Each row of this table is followed by its label. One hidden rule gives the labels. It looks at one to three of the table's principal directions, none of them among the few with the most spread.
[ 13  17  10 -55 -28  -4  -6  22   8  14  -3   7   8  -3   5 -13  -5  36  -7  -5  14  -2  14  19 -36  -9   4  13  -5   3   1  15  -2  -9  14  19  -4  12  -7  39  23  23  11  -4  20   3   3 -26] e
[-14  28  10 -24 -27  -9 -11   3  30  -8  -5  21  24  13  -3  -5   5  17  -4  20  24  -8  24  35   7  -7   8   1 -18  -5 -27   0  15   5  24  17 -12  -5  -8  -4  22   4  -1  -8 -13   4 -24 -10] e
[  1 -40 -18 -12  21 -28  -3  21   8  20  -7  -5   4 -43  23 -14   4 -25  -9  29  -8  14  11   5  17  23   5  15  34  20   2 -26  35  42 -39 -24 -10  18  37  30  -5 -24 -41  54  28  -4  20   1] e
[  0   0  32   1  11  33 -28 -22  11 -21  24  46 -11   4 -17  -5  13 -31  43  -5 -37 -20  32 -11  10 -11 -14  11  39  -2  22 -13   3  -9  43  16  28 -47   5  27   1  13  -6  14  49  10  -7  26] e
[ 35   5  21 -13  10 -18  37   9  26  20  -4  13  22   0  15   4  -8   5 -17  24  46 -23 -19 -13 -24 -20  21  24  -1  19 -41   9 -26  10  -1  -4  -9  19   2 -10  -1  -5  17   0 -13  38 -33  -5] f
[-10 -27 -32   3 -10 -19   7  21 -19   3  -8 -53 -13 -23  22   9  -6  17 -26  -4   3  37  -8  -4  -4   7 -12  -2  -7   1  11   7  21  17 -32 -27  -4  37  20   3  -4 -14   2  15 -13 -21  34 -15] e
[-12   3 -23  -1   0 -14 -13  24   3   4 -26  14   9   7 -12 -16  -2   4 -17  26  12  23  14   5   3   1  11  -9  -4  15  -3  13 -15  19  16  -3  -1  14  18  11   7 -13 -10   2  13  12 -23  13] e
[ 11  13  20  12  -5  35  15 -20 -13 -18  20  -9 -19  -1  22  18   0 -25   9  -3  -4  -5  -9 -15 -15  -6 -12  14  20   1  -1   5 -11 -16   4 -21  14 -13  -7  -6  -9   7  22 -17 -20   5  11  11] e
[  2 -37  -9  12  -3  -2 -11  -8  -6   9   9   0   5 -40   1  20  20   4  27 -19 -31 -20   0  10  29 -15 -21  15  28 -19   2 -29  60  -4 -13  15  -5 -15   6 -19 -17  25   2  37  18 -13  20   6] h
[-18 -21 -29 -38  -9 -29 -34  47  10  12 -23  23   7 -16  -7 -25   2  22  -5  17   2  25  47  18   6  -9   4  15  12   4   4  -8  15  39   9   1   8  27  36  46  13 -17 -17  44  55   3  -1  -1] g
[ 57 -12  47 -72  18 -17   5  31  -2   7  12  -3  -6 -36  23 -25  18  15  -9   4   0 -14  34 -16 -42 -16  -5  30  12  11  15   7  27  -1  22  23   7  20   6  99  13  43   4  41  77  16  10 -22] e
[ 41 -49   7   2  45 -13 -24  21 -22   8   2   1  -1 -54  15  -9  20 -18   9  22 -32 -11  12 -20  28   7 -14   3  22  10   6 -30  59  11  -3   9  -1   1  19  32 -14  21 -36  55  64  -6  22   7] h
[ -2  34  34  36   1 -11  57 -35  27 -22   9 -19   6  77  -9  14 -29   0 -25   5  65 -19 -40 -21 -20  -4  24 -24 -63   1 -42  34 -80  -9  13 -14   3  -1 -36 -62   3 -42  31 -72 -96  19 -61 -11] h
[-30 -30 -29  39 -13 -11  23 -16   3   2  -6 -29   6 -23  18  33   7 -27  -5   7   6   8 -13  15  30  -4  -7  16  23  -6 -19 -16  27  34 -44 -37  -9   4  11 -50 -17 -27  11  18 -57  -8   5  14] e
[ -1  12  13  53   2  26  18 -67  20 -11  23   7   1  45 -26  33 -13 -20  26 -28 -10 -37 -44 -11   4  -1 -18 -20   7  -4  -6  12 -31 -31  -3   5   9 -48 -28 -66  -5  -2  22 -49 -56   3 -12   2] d
[ 21  -2 -22 -23  11 -44   6  39   2  31 -22 -33  26 -11 -15  -7  15  42 -38  15  39   0 -24  25  -3  -4  15 -11 -52  14 -20   7  27  11 -31  26 -50  48  -3  -5  16  24  -8   1 -13   5  -4 -41] d
[-18  26  -5 -30 -27  16 -24  22 -11 -12 -10  15 -10  -2  10 -14  -7   8   0  -1   4  22  39  11 -10  -9   5  16   2 -10   3  -3  -8   2  17  -6  14  13   6  26   7  -9   4   0  13  -7  12   4] h
[  7  -6 -13 -20  -5  16 -43   8 -40  -8 -10  18 -19 -21  -3 -25   4  -8  11 -12 -45   9  40   7  -4   3 -23   0  28  -6  29   2   8 -13  24   8  29 -13   1  59   3  25  -7   5  55 -22  25  15] g
[-19 -30 -51 -27 -18 -15 -31  64 -12  28 -26 -12   7 -58  15   3  21  31  -7  17  -9  45  21  25  16  -6  -3  23  21   3  14 -19  62  39 -25  -7 -21  44  41  23   1  11 -13  64  45  -4  37  -3] h
[ 12 -10   7 -17  -4  -3   6  -3  -6   3   0  10  -2 -35  29  -7  -6 -10   1  -7 -10  -6  18  -9  -7  -7  -2  26  32  -7  -3 -13  12  -3  -4  -8  12   1  11  20 -14  -2   1  25  20  -6  14  10] d
[  9 -35 -23 -21   7 -36 -14  31 -25  14 -22 -36  12 -74  18 -16  25   4 -29  11 -10  17  19  22  23   6  -3   5  -5   3   9 -20  82  18 -26  13 -32  29  17  32   0  27 -32  49  26 -29  30 -10] g
[ 26 -25  62   9  41   7 -20 -21  -3 -22  19  63  -6   7 -19 -11   8 -11  46 -18 -45 -35  40 -50  23 -21  -5   0  -4 -25  20 -17 -16  -7  76  37  52 -49 -22  33  -8  12  -3  27  92  10 -32  34] h
[-18  19 -26   1 -12  18  -5  11  -5   8  -9   3  -7  18  -5   4  -4  -6   3   7   9  14  -7  18  -7   5   6   6  10   6  -5   1 -27  10 -21 -22  -2  11   2 -10   2 -14   7 -17 -23   8   5   2] h
[  5  31 -18  15 -27  28 -41 -30 -16  -8  -8  23  10  27 -39  18   8  27  25 -30 -33 -28  -3  30  12 -11 -39 -31 -10 -24  -2  16  11 -47  29  46   6 -37 -44 -32  16  55  27 -51 -10 -16   7  -6] h
[  3  28   9 -23 -19   2   4  -8   0  -4 -19  38  11  -4  13 -20 -13 -10 -10   5  11  -7  31   7 -16 -15  12  19  12  -5 -19   8 -31  -5  29   1  19  -6  -8  19   3  -4  14 -12   3   7 -24  21] g
[ -2  22  14  14  -2  29  21 -22  12 -10   7   8 -20  46 -11  10 -24 -15   6 -19  10   2 -12 -38 -42 -14  -1   5  26  10  15  32 -74 -14  13 -18  32  -8   3  -3  -6 -25  36 -31 -19  26 -14  11] h
[ -5   3   7 -17   4  16  -3   7  13   2  18   7 -18  11   3  -9  -7 -16  16   2  -2   2   4  -5 -20  10   4  14  36  13  12  -7 -14   2 -13 -18   8  -1  23  25  -3 -19 -10   9  12  10  12  -3] d
[ 28 -18  -8 -44   9 -19 -42  58 -49   9 -32 -11   9 -79  38 -27  29  11 -22  35 -25  25  46  17  25  18  -3   1 -12  -3   7 -25  81  19   7  16 -19  30   1  67   8  43 -39  54  71 -28  38  -1] i
[ 13 -41 -42 -60   9 -45 -44  77 -21  33 -28 -18   5 -62  -7 -33  24  52 -24   3 -13  34  34  20   1  -6  -5   7  -8   9  30 -10  71  25 -16  29 -23  57  39  74  14  33 -32  67  90 -14  39 -29] e
[  1 -16  -8  18 -20  -4 -13 -32 -11  -3  -6  46  14 -19  -1  10  -5  18  25 -32 -35 -28  16   3  27 -27 -23   6  10 -41 -16 -10  12 -21  34  23  30 -34 -17 -28 -16  18  22   5  23 -16  -9  26] i
[-40  -2 -55  12 -34   7 -12   5 -17   1 -13 -27  -2 -33  20  17  13  -6  -6   4 -15  32   2  40  26  11 -16   7  24 -11  -1 -16  50  14 -42 -28 -19  13  17 -25  -8  -2  -2  13 -34 -25  40   7] d
[ 13 -40 -14  -7  11 -68  52  29  26  35 -13 -51  27 -34  28   6  -7  17 -48  24  64   1 -33   1  -4  -6  26  19 -19  20 -42  -7  26  41 -63 -20 -43  59  28 -27  -9 -32  -7  35 -44   9  -9 -33] i
[-39 -23  -6  58 -23 -23  51 -28  22 -16  12 -52  12  -5  28  46  -7   7 -17   1  32  11 -36  -6  30  -6   2  -2 -24 -17 -31  -4  28  12 -23 -32 -20   4   9 -94 -24 -37  18   3 -88 -11 -14   4] h
[ 40  33  57 -22  -5  -5  44  -3  20   0  -2  -2  27   1  14   2  -6   3 -33  20  65 -27 -13  -8 -39 -32  30  20 -37  19 -38  28 -33  -8  29  17 -17   8 -29  -5  17  17  28 -33 -38  31 -49 -12] h
[-54  25 -44  -5 -47   5 -13   3  18   0 -15  13   3  29  -2   2 -17   1   3   8  15  19  15  45   2   7   2   6  22  -7 -20  -2 -17  17 -20 -30   3   6  13 -23   7 -41   8 -17 -47  -5   1   0] g
[-15 -19   0  -3   3  -9  -1 -22  30   4  15  29  -7  17 -29  -4  -7  10  29 -43 -23 -16  14 -15  -7 -19 -11  11  35 -15  24  -3 -11  -8   5  15  26 -17  21  10 -10 -15  12  23  35   7  -4   4] h
[  9  39  23  -6  -4  30  -5 -30   8 -14  13  14  -5  29  -9  -3 -10 -16   8  -8  -3 -17  -4   5 -16   9  -5 -10  -4   5   2  11 -27 -24  10   9   8 -25 -26   3  18   9   2 -43 -19  -1   4 -11] e
[ -7   4 -27  -7 -14  -2 -12  18 -28  -4 -12 -24  -6 -20  21  -1  12   7 -11   9 -11  21  12  19  10  13 -12  -4   0 -11  -2  -7  37   0 -14 -11 -10  19   4   9  -4  12  -3   8  -4 -19  27  -1] i
[-19   9 -36 -71  -9 -41   6  75  60  41 -21  17  28 -29  40 -22  12   3 -26  80  56  30  29  46  -6  10  38  54  48  35 -45 -33  37  74 -57 -42 -44  72  77  37   9 -44 -32  75  15  45   1 -14] h
[  6  25  -6 -29   0  10 -22  30 -11   5 -10  17  -3   4   1 -17   4   7  -1  17   3  10  16  12  -8   7   9   3  -4   5  -2  -4  -8   3   5   1  -2  16   0  28  10   8  -9  -2  23   7   7  -3] d
[ 11  -5  13 -13  20 -20  19   9  17  11   0  10  -8  37  -4 -21 -29   1  -9   5  21   0  -5 -29 -31  11  20  -4  -3  16   0  16 -64  13  -1 -16  20  14   8  26   2 -41  -5  -6  12  19 -22  -9] h
[-30  -8 -22 -16 -19   4 -10  27 -10   4  -7 -15 -14 -24  26  -3  -5   8  -3  -2 -15  46  18  -1  -3  17   2   9  22  -4  29  -9  18  16 -15 -24   2  21  28  25  -5 -19 -12  34  22 -15  37   4] g
[ -8  -4  37  15  -1 -16  58 -32  42 -11  16   9  12   1  36  13 -16 -25  -8  13  34 -14  -4 -24   0 -12  22  29   9  -3 -35  -6 -22  18   3 -30   9  -8   9 -31 -17 -46  14  12 -37  21 -38  19] d
[-47  16 -35  10 -43  38 -29   7 -25 -14  -4  -5 -19   5  -2  14   1  11  17 -16 -24  38  12  20   5   3 -15  -3  13 -17  25   3   3  -9   7 -15   9  -6   4 -11  -1   2  13 -13  -9 -20  27  15] g
[  7  43  31 -11 -12  25   5 -38  25  -1  13  53   1  65 -36  -3 -26  21  27 -43  -4 -34  -7 -14 -37 -14   2  -8  -4 -13   9  28 -78 -42  39  31  31 -36 -35  -3  13   6  34 -51   6  19 -27  -5] i
[-42  19  -5   6 -26 -14  15   2  35  -1  -3   6   9  70 -39   0 -21  39  -5 -10  40  10 -13   7 -18  -8  23 -19 -41  -2  -4  32 -62   1  24   5   0   2  -5 -31  14 -32  20 -38 -35  16 -52  -9] h
[ 17 -24  -6  -9   7 -23 -18  23  -3  14  -6   9  18 -25 -13  -2  21  41   3   2 -11  -7   3   6  18 -15  -7  -5 -19  -6   0  -4  44  -3  22  37 -14   5   3   5   3  40  -6  27  49   2  -7  -4] d
[ -3 -27   4   6  19 -48   1 -17  29   1 -24  45  36 -35 -17 -13   3  -4  -8 -12   7 -23  40  -7  40 -47  12  23  -8 -21 -23 -25  21  24  18  33   8  -1  13 -16 -10 -18  -5  46  27   4 -37  22] h
[-50  13 -22  60 -15  10  28 -31  20  -6   7 -20  -5  62 -14  25 -31  -4   2  -9  17  15 -53  -8   5  29  12 -35 -12   0  -3  15 -52  -8 -24 -32  -5 -14  -1 -82 -13 -54   5 -47 -84  -4 -16   4] d
[-15  41   4 -42 -45  36 -28  -5  -5 -11   5  24  -8   9 -13  -8   4  22  16 -29 -21   7  31  29 -27 -13 -14  10   8 -13  28  19  -8 -27  36  24  14 -19 -17  38  26  38  22 -24  24  -7  14  -5] h
[  1   3  20  28  15  -3  47 -13   4  -3   7 -31 -15  46  -1   3 -32 -11 -16  -9  32   3 -40 -44 -32  13  23 -17 -20  13   3  26 -73  -8  -9 -25   8   6  -8 -22 -13 -43  12 -36 -48  10 -25  -3] g
[ 19 -34   3  -8  33 -28   0  15  -8   3  -6 -30  -8 -21   7 -17  -4 -13 -24  10  -2  13   5 -20  -1  17  -1 -10  -7  20  18   1  13  23 -18  -6   1  21  14  40   5 -14 -29  24  22 -12  17 -16] d
[-30   8 -16 -13 -13 -32  15  11  31   4 -15  -1  21  -7   4 -21  -5  -7 -33  29  42  18  10  30   4   2  31  10 -10  16 -23  -1   0  28 -13 -14 -25  20  26  -5   8 -33 -21   6 -31   5 -29   1] f
[-40  26 -30  12 -19   0  15  -3  10  -5 -22  -9  -3  35  -8  -2 -20 -18 -25   8  32  29  -1  12 -13   3  15  -2  -1  11  -8  21 -54  22 -18 -35   4  17   8 -18   6 -49  12 -32 -60   7 -17   7] f
[-34 -17 -23  26 -25  23 -22  -8  11  -3  25 -10  -5   7 -18  45  23  19  42 -15 -28   1 -15  27  31  -5 -33  -2  16 -16  11 -15  49   4 -13   1  -8 -21   3 -43   2  19  13  11 -10  -7  26  -7] h
[-45  40 -34 -39 -52  33 -44  33 -19  -8 -21  14 -17  -1  12 -17  -7  14   3  -3 -16  52  48  28 -15  10  -2   9  26 -11  27   3  -4   0  13 -14  13  14  16  41  12  -6   1   1  21 -16  35   9] e
[-17  25  10  21 -11  19  -1 -23   6 -23   0   2   6  19  -3  10   3 -38   3  19  17 -12   6  23  18   0   4  -1  -6   0 -26  -6  -9   8   2 -11  -3 -21 -21 -32   8 -13   3 -32 -59  -2 -18   9] h
Which label does each new row get?
[ 77 -94  35  22 105 -11 -56   1 -28  27   1  77  18 -95 -33 -17  44 -26  60 -17 -98 -57  24 -58  74 -25 -14   8  34  -9  39 -66  77  -1  37  82  16 -48   6  37 -32  67 -56 107 127   3   6  45]: e
[  7 -37   8   4  -5   6 -38  -6 -18  -8  20  18   3 -43   0  13  33  24  43 -20 -62 -20  22   9  43 -10 -36  -1  11 -34  17 -29  84 -20  35  38   6 -38  -7   5  -9  58  -5  42  67 -24  21  12]: g
[-61 -42 -77  -2 -44 -18 -33  36 -11  11 -20 -17  -5 -41  11  13  13  26   9  -6 -24  45  31  42  34  -4 -22  20  41 -23  10 -28  69  37 -36 -26  -4  27  48  -6 -14 -18  -1  60  12 -27  41   8]: g
[ 32 -70  25  24  27 -33  13 -19  14   8  30 -11  20 -49 -10  33  37  26  21 -21 -22 -43 -21 -13  39 -36 -26  10 -12 -16  -2 -20  84  -3   8  44 -16 -21  -1 -28 -13  52   6  52  37   1  -6  -7]: i
[ 21  11  23   8  11  42 -32 -44  -2 -12  22  55   2  -9 -20   2  25 -39  48  -7 -50 -48  14  17  23  -8 -26   7  38  -6   3 -19  21 -27  26  30  14 -64 -23   6   4  49  -4  -9  31   2   2  22]: h
[ -2 -24 -39 -32 -23  -6 -36  48 -40  14 -22 -12   6 -87  39  -5  33  14  -6  21 -29  29  35  39  26   2 -15  25  26  -9   4 -30  95  17 -13  -2 -22  25  24  36  -5  41 -18  59  47 -25  47   9]: h
[  9   2 -20  -8 -10 -11  -7  20 -11  13 -10 -22  22 -36   4  11  30  15 -15  20  14  -5 -11  45  21  -7  -2   5 -23   0 -27 -13  60   6 -22  15 -44  18  -9 -21   9  42  -3   4 -22  -6   8 -16]: i
[ 37 -24  37  -9  21 -30   9 -20  -8 -10   7  -9   8 -26  -4 -12  11   8 -10 -22 -10 -31  13 -15   4 -18 -10  -5 -30 -14   4   3  30 -19  27  41   4 -12 -22  24   1  34   1  10  28 -15 -11  -9]: e
[ 19 -19  28  -4  51 -31  22   7  26  11  -4  25   3  17 -10 -26 -15 -14  -6   8  17 -11   5 -49  -9  -1  31   3  -1  13   1  -5 -46  21   5   1  15  11  17  23 -12 -42 -17  27  38  29 -36   8]: e
[-16   2  -9   7   5   9  -8 -21  19   2   0  46 -14  52 -32 -13 -31 -16  23 -21 -15  -5   8 -17 -18   2  -2  -3  36   4  16  14 -75   3   8 -12  45 -21   8  13   0 -42   7 -17  15  14 -16  13]: h
[ -8 -30 -20  37  30 -16  -1  12  -6   2 -13 -25   1  -7  -4   8   5 -21 -12  25   4  18 -12 -12  33  13   4 -15  -9  13  -3 -12  13  35 -27 -19 -11  16  15 -23  -9 -27 -23  19 -14  -2   1   7]: d
[ 23  30  39 -33   1 -13  16   4  31   3  -1  27  23  20  -4 -16  -6  13 -16  19  44 -22   6   3 -24 -17  26   9 -32  13 -28  16 -33   1  31  21  -6   4 -17  14  24   5   6 -20  -1  28 -44 -13]: i
[-18  31 -15  12 -23  41 -40 -37  -6 -14   9  26  -2  21 -27  13  12  -7  37 -22 -44 -18   5  39  23   9 -32 -18  14 -21   8  -8  18 -29   5  21   5 -46 -30 -21  14  33   5 -34 -12 -21  23   1]: d
[ -3  23  23  22  -1  10  31 -36  41  -4  21  23   3  68 -23  14 -25   0  12  -5  28 -25 -37 -15 -23  -6  10  -9  -9   9 -19  26 -72 -13  14  -6  12 -24 -14 -42   5 -25  24 -50 -42  30 -44  -3]: g
[ 29 -55  12  28  43 -18  23  -4   7   9  14 -14  -1 -33  20  18   8 -35   5  20  -1 -19 -19 -30  20  -3  -6  18  30  15 -15 -24  27  30 -32 -23   0   4  22 -12 -23 -16 -12  45   6  13   4   7]: g
[  6 -25 -18 -34   2 -27 -16  41 -22  14 -23 -18   1 -49  21 -19   6   7 -24  12   0  24  29  12   4   2   4  15  -4   3   5 -13  34  32 -19  -6  -6  38  14  46   6  -1 -21  39  32 -18  27 -11]: e
[ 16 -32   3 -12  24  27 -61 -18 -26  -9   5  68 -16 -54 -10 -24  25 -46  52 -20 -91 -20  67  -3  31 -12 -37  26  80 -14  40 -37  41  -3  30  23  47 -50  14  71  -9  34 -22  55 113 -13  31  44]: i
[-17  -4 -51 -47 -28 -30  -8  66 -10  25 -34 -37   5 -48  36 -17  -2  28 -43  24  28  52  17  30 -13   9  13  20   6  13  -5  -7  41  32 -45 -24 -31  69  43  29   4 -15 -17  38   1 -13  38 -21]: h
[ -32   36  -15  -19   -5    5    2   18   23    5  -18   28  -17   73  -29  -24  -38    3   -5   -8   30   27   14  -17  -44    0   28    1    7   11   13   24 -106   17    0  -24   31   25   16   23    9  -66   14  -25   -3   28  -22    0]: e
[ 33   1  29  23  30  40 -16 -43 -31 -21  21   9 -17 -20   2  -1  11 -56  22  -8 -45 -30  -2 -12  17  11 -21  -7  17   1  14 -15  13 -28   6   8  14 -46 -27   9  -5  31 -17 -17   9 -19  23  16]: g
[ 40  -2  30  16  56   3  -9 -16  -8  -5   7   7   4   2 -13 -18  11 -48   1  30 -11 -30 -12  -8  22  29   5 -27 -16  24  -5 -12   3  -2   0  15 -11 -25 -23  11   8  14 -44 -14   8   0 -10   0]: i
[-14 -78 -31  -2   4 -56   6  22   1  16  -7 -49   4 -66   9  11  21  11 -12 -17  -2  11  17   7  28 -25 -14  30  17 -13   6 -30  83  43 -49  -4 -14  37  40   4 -18 -11  -4  81  12 -21  28 -14]: g
[  3 -10 -18 -23 -11 -12 -18  23 -15  19 -13   3   7 -21  -3 -11  -1  34  -4 -11  -8   8   4  15  -2   0   1  -2 -14  -6   9  -1  14  -3  -1  18  -8  12  -4  15   7  19  -8   8  28 -15  14 -12]: e
[-19 -12  13   2  13 -21  41  -3  58  12   1   8   0  36 -13  -1 -34 -16  -9  -4  47   5  -8 -38 -33 -19  32  25  23  25   1  13 -73  37 -18 -27  17  19  36  -5  -5 -77  10  13 -20  39 -35  -1]: i
[ -3   9  14  -9  19  -6   6  20  30  10   9  10   2  40 -25 -15  -6  12   0  15  24   5 -17 -13 -18  12  28 -14 -16  24  10  11 -36   4   8   7 -12   7  14   9   9 -16 -18  -5  14  28 -29 -10]: d
[ -6 -14 -17  -3 -10   5   2  10 -21  -2  16 -48 -23 -23  30  14   5  14  -3 -10 -20  27 -12  -1  -3  21 -21  -3   7  -6  21  -5  41  -6 -32 -22  -8  17  13   7  -8   8  -3  16  -1 -24  54 -17]: h
[ 27   7  23  47  23   2  28 -51   5 -13  13  -8   5  31 -10  16 -11 -23  -4  -2   9 -37 -42 -20   5   5  -8 -28 -22   5 -24  16 -26 -24   2   3   2 -28 -31 -50  -5   0   9 -48 -53   2 -24  -1]: h
[-15 -20 -31 -19   9 -38  41  44  20  34 -25 -30   4 -33  32 -15 -15 -26 -44  32  59  32  -5  -3 -21  -2  43  45  33  33 -21 -15 -14  58 -75 -55 -25  69  60   7 -19 -69 -15  46 -32  22   0  -3]: i
